One vector is turned by the same rotation once a step. Each row is the vector after some number of steps, and that number follows the row.
The counts run from 0 to 266.
[-19.7   2.2  25.6  50.6  -1.4  22.5 -13.5  -2.4  19.7 -11.7 -10.5  20.7
  30.8   3.1 -13.4  40.1   7.6   7.3 -20.9  12.7  -8.1  -4.5  12.0  13.6
 -25.5  27.8   3.3 -34.1   6.6  20.0  26.7   1.6  40.1  32.2  11.5 -17.2
 -21.4  43.1  48.3 -41.5  37.7  47.7 -19.2  10.0  -6.2  37.7  -9.5  27.3
  -0.8 -29.3 -38.9 -26.2  19.3  54.4   9.5] : 129
[-12.3   2.8  28.1  44.3 -19.6  32.8  -4.1  11.5  23.5 -26.0  14.0  21.9
  28.0  23.5 -24.6  12.9   2.0  11.1 -12.9   4.6 -19.0  15.0 -15.3   5.7
 -21.9   6.0  -6.2 -21.1   2.7  12.9  42.4  -5.2  23.9  39.9   0.8 -20.9
 -39.6  36.7  45.8 -39.3  42.8  36.6  -9.2  -6.6   6.4  46.8 -15.0  23.7
  -3.8 -18.0 -24.3 -47.4   8.6  54.0   1.2] : 125
[-27.4  16.1 -20.8  30.0  14.2   7.2  -7.4   2.2  24.7 -18.9  -7.2  19.4
  39.0 -13.3 -28.9  19.5  51.1  10.5  -2.3  -0.4  -1.9  -5.9  16.4  22.4
  -4.9 -15.8 -12.8 -34.2  19.8 -20.5   9.6 -29.7  55.0  18.7  -5.4  18.0
 -20.9  21.8  47.6 -34.1  32.1  62.6 -17.8  -3.0 -27.6  35.2  16.9  42.8
  -3.4  -8.8 -37.2  -9.9  -3.4  38.2  12.5] : 266
[-15.5  16.6   2.8  40.1  14.8  18.1   1.6  23.7  35.4 -21.5   4.5  29.7
  15.0  10.5 -13.0   4.2  29.6  -5.6 -19.4   4.5  -4.6  16.6  -4.0   8.3
 -18.0  -7.1 -14.7 -40.3   4.2 -18.4  20.0 -32.0  28.9  30.1   5.6   1.3
 -19.7  31.9  48.1 -46.1  45.8  55.5 -15.3  -5.8 -10.5  49.1   2.0  43.3
  -8.8  -3.1 -27.8 -37.0  -9.1  56.2   8.1] : 46
[-23.9  19.9  -1.4  40.4  -5.7  -2.1 -18.3  -1.5  25.9 -20.2  -8.4  17.2
   7.9   1.4 -26.5   5.9  58.2  26.7  27.4  -6.0 -38.1  -5.4  17.9  16.7
   2.3   7.6  -8.2 -24.3   9.3 -24.2 -10.4  -9.4  71.2  32.5 -19.9  27.0
 -10.5  29.2  34.0 -49.6  11.0  35.8 -18.0   1.6 -24.3  39.3  26.8  38.0
   6.7 -37.2 -23.5   5.4   5.5  28.7  19.7] : 101
[-23.1   8.8 -10.2  44.4  13.5  25.6  -5.1  15.2  40.1 -17.2   0.4  18.4
  48.1   1.5 -30.3  21.7  20.8   6.0 -38.1   0.9  -3.1  -4.9   2.6  12.9
 -20.4  -6.1 -20.2 -45.1  -2.8  11.7  32.9 -13.6  38.5  30.8  -2.2 -11.4
 -13.9  38.4  54.5 -29.2  45.9  38.3 -21.5   0.8 -13.8  32.6   6.1  32.5
   3.5   4.3 -37.9 -38.1   7.0  39.2  10.2] : 256
[-13.1   2.5  20.9  52.2   2.1  16.7 -11.5  -4.4  25.2 -20.8  -5.3  15.9
  32.8  -1.0 -15.7  44.2   5.0  17.1 -13.4  10.7  -9.4   0.2   3.1   9.4
 -16.5  17.2  -8.9 -23.1   1.0  13.9  30.0 -12.7  45.4  25.7  11.4 -15.0
 -30.5  49.1  44.1 -47.0  38.5  42.6  -9.0   2.2  -2.6  34.3   0.7  38.6
   2.0 -20.8 -46.1 -33.5  21.2  50.2   9.0] : 130
[-29.2  10.4 -14.3  30.4  20.5  13.3  -1.0   6.8  21.7 -12.8  -7.9  22.9
  28.2  -5.6 -18.7  11.4  42.3   4.1 -15.4   0.4  -1.8  -9.6  23.0  22.7
  -8.8  -6.1  -2.9 -40.6  22.2 -22.5   5.3 -30.8  49.3  26.1  -1.3  24.0
 -14.0  26.5  50.8 -35.3  33.3  64.8 -21.1   8.0 -30.0  33.4   9.3  39.0
  -8.9 -20.3 -27.6 -13.2 -10.3  41.9  12.9] : 265
[-32.4  23.2   3.9  51.3  -2.8  28.9  -6.9  14.5  35.9   5.1   5.0  26.9
  37.1  27.2 -18.4  -2.5  31.2  -8.3 -40.0   9.0 -34.0 -20.8  14.1  10.6
 -25.2  -0.3 -24.7 -35.2  -1.9  21.4  23.2  19.6  32.0  33.8   0.7   0.8
 -10.8  45.1  63.6 -15.3  44.3  29.7 -28.5  -0.6 -13.3  37.6 -10.6  11.7
   1.8 -20.0 -11.2 -37.9   8.1  25.2  20.3] : 207
[-22.7   8.2  11.2  46.2   0.8  28.1  -7.8  11.3  22.9 -14.5  -1.6  15.0
  41.8   4.8 -31.4  24.2  12.5   0.7 -12.8   8.7   4.2   0.7   3.5  22.3
 -18.6  13.8 -14.1 -45.2   4.1  -2.3  29.8 -25.8  42.7  34.1   1.4  -7.2
 -12.8  27.2  56.1 -43.8  39.9  37.1 -22.6   7.3 -15.0  37.6  -3.9  41.2
 -10.4  -0.6 -40.3 -32.8   4.4  48.0   0.0] : 88
[-30.8  -3.1 -18.7  13.6   2.6  17.9 -16.0  -9.0  11.5 -30.7   4.5   4.0
  59.2   2.8 -50.2  -1.3  51.3  42.7   5.9 -10.4 -24.2 -20.2   7.6  16.8
   9.3 -10.1  -5.6 -10.4  35.3   0.0  17.5   1.1  59.6  22.4  -7.2  17.3
 -35.3  18.9  33.3 -13.1  40.1  46.5 -15.1   4.1 -29.9  28.6   9.9  16.2
   8.9 -28.5 -25.0   0.1  13.8  40.2  10.0] : 20
[-14.2  -4.6  17.1  52.8   5.5  27.0  -0.2  32.9  39.9 -12.7   7.1  21.0
  23.4  21.6 -29.5  -2.2   4.2  18.0 -22.9  -7.1 -19.7   8.3 -10.8  13.6
 -28.4  24.8  -2.6 -52.3  -9.7   1.3  21.2 -10.5  36.2  42.0 -14.7  -8.9
  -5.1  40.2  43.5 -54.1  29.7  22.5 -15.0   3.2  -3.9  46.0  11.5  29.4
  -1.7  -9.9 -26.1 -40.9   2.2  44.9  -0.5] : 85
[-27.3   4.1  -6.9  30.8  -5.2  26.1 -21.8  -8.6  24.4 -20.0   4.8  17.4
  35.0  20.5 -27.4 -13.2  55.0  49.2  -8.4 -16.5 -50.0 -20.5   3.2   2.5
   1.0   1.8  -2.3 -10.8  28.6  22.3   5.5  33.9  46.5  33.2  -4.1  12.2
 -28.9  37.1  22.8  -7.7  37.3  35.9 -23.4   1.0 -27.8  35.0   1.1   2.2
  27.5 -51.8  -5.1  -3.0  25.0  29.6  23.1] : 238
[-27.6  26.5   8.6  28.0   2.4  -2.1  -7.9 -14.1  15.5 -16.4   0.7  24.6
  21.1  23.1 -29.4  -4.7  59.2  26.8  31.2   3.0 -40.5  -1.9   1.2  15.4
  13.0   6.7  -6.7  -5.6  17.8 -26.9  -2.2 -17.9  64.2  32.1   0.7  35.9
 -22.8  19.2  25.9 -47.8  28.6  52.3 -19.5   1.1 -20.2  46.4   2.7  41.3
  -2.6 -28.5 -12.6   2.3  -0.6  41.3  10.4] : 103
[-22.5  18.2 -10.3  45.8  17.1   7.6  -1.6   5.4  33.2 -14.2 -10.7  29.7
  13.1  -3.7   5.8  29.2  36.9  -7.3 -28.8  16.7  -9.2  -8.6  20.0  11.3
 -19.9 -13.7  -9.2 -28.0   8.9  -0.2   5.9 -16.3  36.0  21.4   9.5  10.6
 -18.1  47.8  54.6 -32.1  35.0  60.1 -21.5  -9.5 -20.7  42.8   6.4  36.5
  -1.7 -25.3 -28.8 -25.5   2.0  43.1  26.6] : 218
[-36.6  25.9   6.4  33.9  -9.0  -0.2 -15.8 -23.1  18.7  -4.2  -0.2  18.7
  42.7  31.0 -43.0   1.3  52.1  27.6  17.1   7.3 -53.1 -23.0  12.9  18.9
  12.4   9.3 -18.9   2.0  13.8  -2.0   6.6  10.0  70.6  30.8   2.7  31.7
 -23.2  26.0  38.5 -26.5  27.1  37.2 -22.3   0.9 -22.4  35.0  -4.1  21.4
   1.9 -35.3 -11.3  -1.9  13.5  22.9  14.1] : 150
[-32.5   6.7  -2.7  35.0 -26.1   7.7 -12.9  -6.6  19.5 -13.1   1.2  13.4
  34.3  11.0 -49.7  -7.1  45.9  24.0  23.0  -6.9 -54.7 -23.9  29.4  27.2
   2.0   4.1 -13.2 -21.5  14.3  -9.7   4.0   5.1  70.3  36.1 -26.4  32.6
 -18.1  28.7  41.0 -24.9   4.2  25.8 -18.0   3.9 -19.6  27.5  22.4  15.1
  -0.3 -40.8 -13.0  -2.9   5.8  13.0  11.1] : 148
[-14.2 -10.6  11.1  43.0  -3.6  17.8   3.9  18.4  21.7 -26.4  -1.1  31.2
   4.3  -6.5  -0.1  16.8  12.0   0.3 -14.2   8.9 -19.2  -5.2  22.2  17.7
 -34.0   2.0  15.8 -37.0  20.3  -3.6  12.0 -10.1  28.9  40.9  -2.0   4.4
 -33.4  54.6  46.7 -38.9  20.4  57.6 -13.8  -3.8  -3.3  41.8   7.9  23.1
 -15.9 -49.1 -23.4 -35.4  -1.3  55.3  13.7] : 175
[-21.3   3.0  -8.5  50.1  -2.6  15.8  -3.3  27.6  40.8 -20.9   4.9  29.5
   9.0  -7.2  -5.4  14.2  25.2 -10.0 -28.0   9.5 -16.1  -5.1  23.7  14.9
 -34.2 -21.0  -6.7 -49.2   1.3  -3.7   9.1  -8.2  34.7  41.5 -13.6   0.8
 -16.7  51.7  60.3 -31.0  20.5  44.5 -20.8 -14.5 -12.3  36.2  18.7  28.2
  -4.3 -23.8 -28.0 -38.1  -1.1  35.0  21.9] : 216
[-14.6   8.5  14.8  31.8 -10.5  29.9 -20.0  -0.2  33.0 -28.5  15.1  12.5
  43.0  38.9 -41.7  -8.3  33.6  46.9   0.0 -16.9 -44.0   7.0 -31.9  -3.3
   7.3  11.7 -17.2  -8.6   0.2  19.0  32.7  19.7  39.2  33.0  -7.6 -12.7
 -28.0  34.9  17.5 -29.9  51.0  18.5 -14.3   0.6 -10.3  41.2  -5.7  19.1
  21.2 -18.2 -14.6 -22.8  26.5  42.8   5.0] : 73
[-29.1  16.8  -4.9  42.7  -0.9  25.8 -21.2  14.2  47.0 -14.1  12.6  10.0
  47.8  34.3 -44.4 -11.1  42.9  32.2 -17.5 -14.7 -46.9  -4.9  -8.1   4.1
  -6.9   0.6 -35.7 -26.9 -10.8  20.6  23.7  24.6  43.6  34.5 -17.9  -7.3
  -7.6  36.2  35.2 -25.8  40.1   7.8 -22.7  -0.4 -21.0  32.3   9.5  12.2
  18.6  -7.2 -17.6 -26.2  22.6  17.3  18.3] : 32
[-12.3   8.0 -13.1  45.8   9.4  -8.9  -4.1  11.1  43.6 -31.8  -3.9  29.0
   6.9  -6.2  -8.4  20.5  36.1  16.1  -5.9   3.4 -19.6   5.4   4.9   5.1
 -11.7 -20.7 -16.7 -19.1   0.3 -16.4  10.4 -25.1  45.5  23.3  -4.3   7.4
 -26.0  58.6  36.3 -40.2  26.2  55.1  -8.0 -20.4 -11.2  38.3  29.0  39.8
   3.4 -16.8 -37.7 -33.5   0.1  40.7  25.8] : 220
[-27.0   5.8  -5.2  10.6   9.4  15.3  -9.8  -6.7  30.1 -23.9  13.0  14.6
  57.0  44.0 -54.9 -28.8  47.4  48.4  -3.7 -12.0 -41.4 -11.9 -16.5   9.2
  18.1   1.9 -10.4  -6.9  20.2   5.2  19.4   6.4  48.9  31.4  -0.9  19.5
 -26.6  18.5  18.8 -24.2  50.5  41.4 -13.4  -3.3 -26.5  38.9  -2.3  13.5
   8.9 -20.2  -5.0 -12.4  11.3  38.1   5.5] : 25
[-14.1  18.7 -13.2  40.8  10.1   0.7 -10.7   2.3  30.1 -32.8  -5.1  22.1
  10.2 -13.7  -9.8  29.6  50.5  18.6   4.9  -0.2 -11.0  11.4   2.3   6.1
  -2.8 -10.5 -15.9 -24.3  11.4 -20.4  10.1 -28.0  49.5  22.3  -5.0   6.2
 -28.5  36.2  35.7 -45.7  33.2  52.0 -15.5  -7.9 -14.5  39.4  19.2  53.2
   5.7 -14.6 -41.5 -17.6   5.7  46.5  19.3] : 52
[-20.6  -7.4   4.8  41.2   8.7  33.2   2.4  31.6  46.2 -11.8   7.8  25.5
  31.9  23.2 -26.6 -11.3   8.8  12.5 -41.6 -10.0 -20.0  -5.3  -4.1  10.5
 -30.4   8.9  -1.8 -60.6   0.3  10.1  22.5  -1.0  26.9  44.2 -11.5  -5.5
  -8.6  44.1  44.3 -34.7  36.5  27.6 -18.6   0.8 -13.0  38.2   8.2  16.5
  -3.7 -18.7 -17.1 -45.5   0.2  38.6  11.6] : 253
[-17.1 -13.6  16.6  34.8   2.4  12.8   6.7   0.4  16.3 -22.2  -4.2  22.2
  35.6   2.7 -35.0  22.6   3.1  16.5  -1.8   8.9  -5.0  -3.6   8.2  26.9
 -16.4  11.9   7.9 -26.2  14.5 -10.0  27.6 -34.4  47.5  32.7   1.5   9.0
 -30.6  36.1  42.5 -52.2  28.0  57.4  -3.1   6.4  -7.4  37.6   4.6  35.9
 -17.1 -29.2 -38.6 -32.9  -3.2  55.4  -1.0] : 135
[-30.9  15.0   7.6  48.6 -12.8  36.9  -7.0  19.4  39.1  -0.6  12.8  24.6
  32.9  28.9 -25.0 -10.3  21.5  -3.8 -33.1   1.4 -44.0 -16.8  15.3  13.4
 -28.6  -4.7 -17.2 -47.7  -1.1  18.1  17.6  22.4  29.3  44.8 -13.2  -0.4
  -7.2  43.9  58.9 -14.2  34.3  20.1 -27.9  -4.2 -15.5  38.6  -1.5   7.0
  -0.3 -21.1  -8.1 -41.4   4.6  20.3  13.2] : 206
[-31.0  20.7  -2.6  31.9  -7.4  30.9 -20.0   0.7  36.8 -13.2   8.5   9.8
  62.3  29.1 -44.5  -5.6  45.7  31.9 -14.2 -11.6 -37.8  -9.9 -13.9   7.1
   7.2  -3.5 -37.2 -22.2  -2.2  23.7  27.6  19.5  45.6  25.0  -8.4  -6.2
 -16.8  25.9  41.0 -15.5  51.2  18.2 -23.1   1.8 -18.8  33.3  -2.8  14.8
  19.5  -0.5 -18.4 -22.5  21.2  25.9  12.5] : 31
[-14.3  14.7  10.2  59.9 -25.2  24.1 -11.2  16.4  30.3 -26.0   7.3  24.7
  13.6   2.7  -8.6  26.3  18.3  -0.7  -9.3  11.4 -31.7   0.7  10.5   8.6
 -28.7 -13.4 -22.5 -28.7 -10.8  13.9  27.4  12.0  26.2  37.8  -9.0 -19.2
 -30.8  52.2  55.4 -24.8  29.7  26.1 -21.1 -15.6   0.4  40.8   7.0  25.1
   5.4 -19.4 -26.5 -46.8  18.1  35.1  19.2] : 168
[-18.0  16.6  -4.2  57.6   3.6   6.1  -8.0  23.9  58.3 -14.6   6.7  30.7
  20.0  24.4 -14.5   4.5  20.0   7.4 -31.9   4.1 -38.5   1.0  -4.5   4.5
 -18.8  -9.4 -34.0 -30.0 -19.5  10.1  23.1   3.9  33.0  33.0  -6.0  -8.2
 -10.4  60.6  48.7 -34.2  30.5  26.5 -17.7 -16.8  -8.8  38.0  12.5  26.7
   5.4  -6.8 -26.7 -50.8  10.4  25.5  23.7] : 210
[-29.8  16.3   5.8  35.6  -5.2  23.1   0.1   0.7  38.4 -10.2  18.7  30.0
  52.5  55.7 -40.6 -19.9  22.2  12.2 -19.1   6.6 -49.9 -10.2  -8.8  13.1
  -6.7  -3.6 -22.8 -10.3   1.6  17.3  32.7   6.0  31.5  36.9   4.4   9.4
 -23.5  36.9  45.6 -15.8  49.7  32.5 -19.9  -6.7 -12.9  39.6 -19.7  10.8
  -2.1 -10.1  -5.5 -47.7   4.8  26.9   4.5] : 203
